In the rows, 128 means zero.
Rotation paths and how fast each direction turns (degrees per step)
Each turn is a multiple of 5 degrees from 10 to 175, or 0.
Each row of a path follows its step; steps can be skipped.
Rotation 1:
step 2: [125 127 125 127 124 145 132 123 126 128 128 123 129 127 133 137 127 125
 130 123 129 136 135 130 131 122 134 121 126 127 137 124 123 128 126 134
 126 129 140 137 122 133 128 133 132]
step 3: [120 139 130 120 126 129 129 123 127 133 122 135 130 131 130 125 116 128
 121 124 131 123 116 133 135 131 127 130 124 130 119 131 124 127 130 130
 138 127 127 122 133 132 123 124 135]
step 6: [132 121 125 139 123 134 132 127 132 127 123 131 118 125 125 117 131 123
 130 124 129 138 122 128 131 124 120 136 128 129 129 135 134 135 128 123
 131 129 127 129 135 127 123 119 135]
step 8: [128 135 136 130 125 133 129 133 132 133 134 126 131 131 117 130 126 125
 129 131 138 122 130 129 138 117 124 127 131 125 133 130 121 131 125 122
 127 136 130 123 131 117 122 120 134]
step 10: [126 134 119 125 130 129 124 132 129 130 126 126 129 135 130 124 115 121
 133 126 138 123 138 122 124 128 121 127 129 124 123 132 131 117 133 138
 132 121 126 123 125 122 124 126 133]
step 13: [126 124 130 134 116 125 137 128 127 124 121 134 122 127 124 124 129 122
 133 129 132 137 133 130 121 130 127 120 128 129 133 122 128 118 128 122
 126 134 126 115 129 123 118 128 126]
step 15: [134 135 130 125 127 118 137 122 141 134 121 129 123 121 120 125 130 127
 121 127 131 121 135 131 132 121 122 122 127 132 135 136 130 129 134 136
 124 130 127 128 125 126 125 131 130]
step 16: [128 130 116 131 117 138 129 140 125 129 128 130 130 130 126 136 129 134
 125 129 122 127 122 123 125 123 131 129 135 128 134 118 123 126 135 133
 132 123 121 127 131 131 124 137 125]
Directions:
[128 127 130 128 129 127 130 130 129 130 126 129 126 125 129 128 128 129
 127 126 130 130 129 124 127 127 127 127 128 125 128 129 129 129 129 129
 127 130 131 128 128 126 128 124 129]  160
[129 128 129 131 127 130 129 126 126 129 129 131 129 125 131 130 126 129
 128 131 127 128 127 128 126 130 129 128 130 128 130 128 127 126 130 129
 127 130 126 130 129 128 132 128 129]  160
Rotation 2:
step 0: [127 118 134 134 127 127 124 126 127 126 115 135 121 131 134 125 123 134
 118 131 127 130 133 124 126 128 130 129 127 122 139 129 133 124 127 121
 126 126 134 134 126 123 131 122 123]
step 4: [141 123 125 130 135 129 122 131 131 131 120 126 118 133 126 126 124 128
 136 133 127 133 133 126 124 121 124 118 131 127 124 125 126 132 125 133
 124 130 136 128 131 130 125 131 120]
step 6: [116 127 125 125 123 128 121 133 126 125 131 124 132 127 130 124 128 130
 123 135 120 120 136 126 125 126 121 130 125 139 126 127 134 129 135 130
 120 130 132 128 121 132 131 133 120]
step 9: [129 125 126 118 126 132 137 130 128 128 125 126 121 132 123 119 124 130
 132 135 137 133 126 138 124 136 122 131 121 133 124 127 125 136 134 126
 131 127 134 132 131 126 130 130 125]
step 14: [126 127 124 124 132 124 121 116 128 131 130 116 127 133 134 129 133 126
 128 129 129 129 126 124 129 143 123 128 127 135 134 129 124 136 128 127
 128 129 137 128 131 129 136 127 130]
step 15: [122 131 124 128 125 127 121 115 136 133 125 125 123 128 125 130 135 123
 138 124 130 129 127 125 124 134 128 119 129 132 128 125 129 130 120 129
 121 127 137 128 132 119 132 127 126]
step 17: [131 125 129 129 121 131 123 133 126 125 117 127 124 136 137 133 122 139
 124 136 130 131 133 128 136 123 123 126 131 131 124 122 123 127 127 121
 122 128 137 130 124 126 130 131 126]
step 18: [122 125 129 135 120 132 125 128 123 125 123 125 130 140 137 132 124 129
 127 123 123 128 135 128 131 132 119 131 127 124 125 128 133 129 128 124
 122 119 132 123 123 130 132 137 123]
Directions:
[129 127 127 127 129 128 125 131 128 127 128 127 128 131 127 128 128 131
 127 130 129 127 128 129 126 130 130 130 130 128 132 128 129 126 129 129
 127 132 125 128 128 126 128 126 126]  110
[130 126 127 130 129 126 130 129 132 128 130 126 126 126 128 127 127 128
 126 124 127 126 128 128 128 129 126 127 131 125 128 127 128 130 129 127
 130 131 128 128 127 129 129 129 126]  40
Rotation 3:
step 1: [125 128 130 123 133 134 139 132 136 130 115 133 118 126 137 126 130 129
 130 125 126 127 129 123 135 122 138 125 130 127 131 122 134 132 118 122
 124 131 121 131 127 126 137 130 126]
step 3: [133 127 133 123 127 133 123 123 125 127 130 124 117 130 132 133 128 132
 140 132 128 141 127 144 131 130 127 122 130 134 127 128 134 121 121 129
 129 122 128 128 135 130 121 128 125]
step 4: [136 124 132 127 126 125 132 122 130 126 128 128 128 126 130 135 123 122
 137 132 124 140 134 125 130 135 128 124 126 131 134 127 128 117 125 124
 137 123 130 128 138 129 123 115 123]
step 6: [120 129 138 128 134 138 127 130 137 131 118 129 124 117 131 131 129 130
 123 124 123 130 130 135 126 124 129 134 118 121 132 123 126 134 129 131
 135 131 133 127 123 120 128 124 119]
step 7: [121 126 128 133 130 132 126 119 134 132 124 115 125 122 135 134 127 126
 130 122 131 130 133 136 124 128 135 128 116 123 119 121 131 124 131 128
 123 133 129 129 125 118 126 133 125]
step 9: [134 123 126 126 129 118 133 132 132 113 120 119 127 131 127 132 127 126
 132 126 130 135 128 127 131 129 135 129 132 123 128 125 135 126 126 132
 132 124 138 118 133 135 138 125 126]
step 12: [132 127 130 126 132 129 138 121 132 137 132 125 122 120 130 129 116 125
 132 123 120 126 130 127 139 129 134 128 128 125 134 128 137 127 129 130
 116 134 129 136 130 119 126 128 131]
step 18: [118 128 132 125 135 126 131 125 132 133 121 129 122 127 131 138 137 134
 129 122 136 123 123 136 135 126 139 131 122 122 130 129 128 128 121 129
 137 126 133 137 126 122 132 130 126]
Directions:
[126 130 128 124 127 129 128 131 130 129 129 128 128 127 128 130 129 128
 128 126 127 125 128 127 127 130 127 129 125 125 129 129 130 127 128 127
 128 131 128 132 128 126 128 125 130]  60
[127 128 126 128 129 130 126 127 128 130 129 128 127 128 129 126 124 128
 127 130 127 130 126 127 129 128 127 124 127 128 129 124 128 130 126 129
 130 128 129 129 130 129 127 126 131]  35
[126 129 129 132 129 127 129 131 128 128 130 131 129 131 130 129 129 129
 128 128 126 130 127 130 129 129 130 127 129 127 129 127 128 128 126 126
 127 127 124 131 129 129 126 127 127]  25
